data =
[[-54 -29 -54 -54 -14 -27 -11 -16 -25 -12   5  27  23   0]
 [-42 -27 -41 -42 -12 -23  12   7 -20  -7   9   5   8  -7]
 [-13 -15 -18 -22 -14 -20  14  17 -15  -2  27  34  38 -16]
 [-33  -9 -34 -35   0 -12  23  16 -14   6  16  16  13   5]
 [ 48  39  50  56  28  41 -10 -10  30  17 -21 -14 -23  25]
 [ 42   9  36  33  -6   4 -27 -20   8  -3   7  20  26 -16]
 [-18 -25 -18 -23 -21 -26  39  48 -18  -8   6 -36 -24 -24]
 [-81 -36 -75 -70  -8 -26  33  21 -27 -11   0 -30 -32   7]
 [ 42  17  38  35   0  10 -32 -27  12   0  -7   9   9  -7]
 [ 36  16  36  36   4  13 -18  -7  11   1 -23 -26 -25  -5]
 [ 15  16  14  20  14  17 -35 -37   7   4 -18   4  -3  14]
 [-42 -21 -44 -43  -9 -19 -30 -36 -20  -9   5  47  39   3]]
data[0, -14] => -54
data[10, 11] => 4
data[-6, 5] => -26
data[6] => [-18, -25, -18, -23, -21, -26, 39, 48, -18, -8, 6, -36, -24, -24]
data[-8] => [48, 39, 50, 56, 28, 41, -10, -10, 30, 17, -21, -14, -23, 25]
data[-4, -2] => 9
data[8, 3] => 35
data[7, 10] => 0
data[-3, 0] => 36
data[-2, -7] => -37
data[-3, 13] => -5
data[8] => [42, 17, 38, 35, 0, 10, -32, -27, 12, 0, -7, 9, 9, -7]
data[9, 9] => 1
data[:, 13] => [0, -7, -16, 5, 25, -16, -24, 7, -7, -5, 14, 3]
data[-1, 5] => -19
data[-5] => [-81, -36, -75, -70, -8, -26, 33, 21, -27, -11, 0, -30, -32, 7]
data[:, -11] => [-54, -42, -22, -35, 56, 33, -23, -70, 35, 36, 20, -43]
data[3] => [-33, -9, -34, -35, 0, -12, 23, 16, -14, 6, 16, 16, 13, 5]
data[:, -7] => [-16, 7, 17, 16, -10, -20, 48, 21, -27, -7, -37, -36]
data[0] => [-54, -29, -54, -54, -14, -27, -11, -16, -25, -12, 5, 27, 23, 0]
data[7, 1] => -36
data[:, -14] => [-54, -42, -13, -33, 48, 42, -18, -81, 42, 36, 15, -42]
data[-10, -14] => -13
data[-6, 6] => 39
data[-7] => [42, 9, 36, 33, -6, 4, -27, -20, 8, -3, 7, 20, 26, -16]
data[-1, -8] => -30
data[-8, 13] => 25
data[-4, 9] => 0
data[-11, 12] => 8
data[5, 8] => 8
data[4, 1] => 39
data[-2, -8] => -35
data[8, 10] => -7
data[-8, -14] => 48
data[-10, 3] => -22
data[7, 8] => -27

X =
[[  2 -17 -28 -16  -4 -15  11 -11  25 -25   8 -15 -14 -14]
 [-17 -21 -13  -8 -13 -15 -21   9   2 -22  -3 -19 -18 -24]
 [ 18 -19   9 -12  -1  -5  13 -37 -29   2  -6  -2  -7   6]
 [-22  -9 -21  -9 -14  -4 -16 -31 -20   4  -2 -12  -8 -10]
 [ -2 -16  -7  -2  -5 -15 -17 -30 -24  -9 -21   0 -22  -4]
 [-17 -21 -13 -19 -10   1  13 -37   0 -25 -27 -13 -12   4]
 [ -2 -14   7 -21   0 -10  -7 -35 -33  -1 -27  -6  -8   3]
 [ -8 -11 -15 -21  -4  -6 -17 -11 -16 -19 -21 -18 -21 -23]
 [-22  -8 -21 -18 -14  -8 -22 -11 -33 -19 -15 -13 -17 -27]
 [ -9  -1 -28  -8  -7 -12 -22  11   5  -6   5 -19 -22 -27]]
X[0,-14]: 2
X[0]: [2, -17, -28, -16, -4, -15, 11, -11, 25, -25, 8, -15, -14, -14]
X[0,-7]: -11
X[-8,-13]: -19
X[8,-1]: -27
X[9,-14]: -9
X[-3,-13]: -11
X[6,-8]: -7
X[1,-2]: -18
X[7,-9]: -6
X[-5,1]: -21
X[7,10]: -21
X[:, 2]: [-28, -13, 9, -21, -7, -13, 7, -15, -21, -28]
X[-5,-3]: -13
X[1]: [-17, -21, -13, -8, -13, -15, -21, 9, 2, -22, -3, -19, -18, -24]
X[9,-12]: -28
X[4,4]: -5
X[0,-13]: -17
X[-4,9]: -1
X[4,1]: -16
X[:, -2]: [-14, -18, -7, -8, -22, -12, -8, -21, -17, -22]
X[8,12]: -17
X[:, -4]: [8, -3, -6, -2, -21, -27, -27, -21, -15, 5]
X[8,-12]: -21
X[:, 13]: [-14, -24, 6, -10, -4, 4, 3, -23, -27, -27]
X[:, -8]: [11, -21, 13, -16, -17, 13, -7, -17, -22, -22]
X[-3,-6]: -16
X[-7,-14]: -22
X[-2,-11]: -18
X[2,5]: -5
X[6,-3]: -6
X[8,-10]: -14
X[-6,-5]: -9
X[-6,10]: -21
X[:, -14]: [2, -17, 18, -22, -2, -17, -2, -8, -22, -9]
X[1,-9]: -15
X[-6,-14]: -2
X[-5,-8]: 13
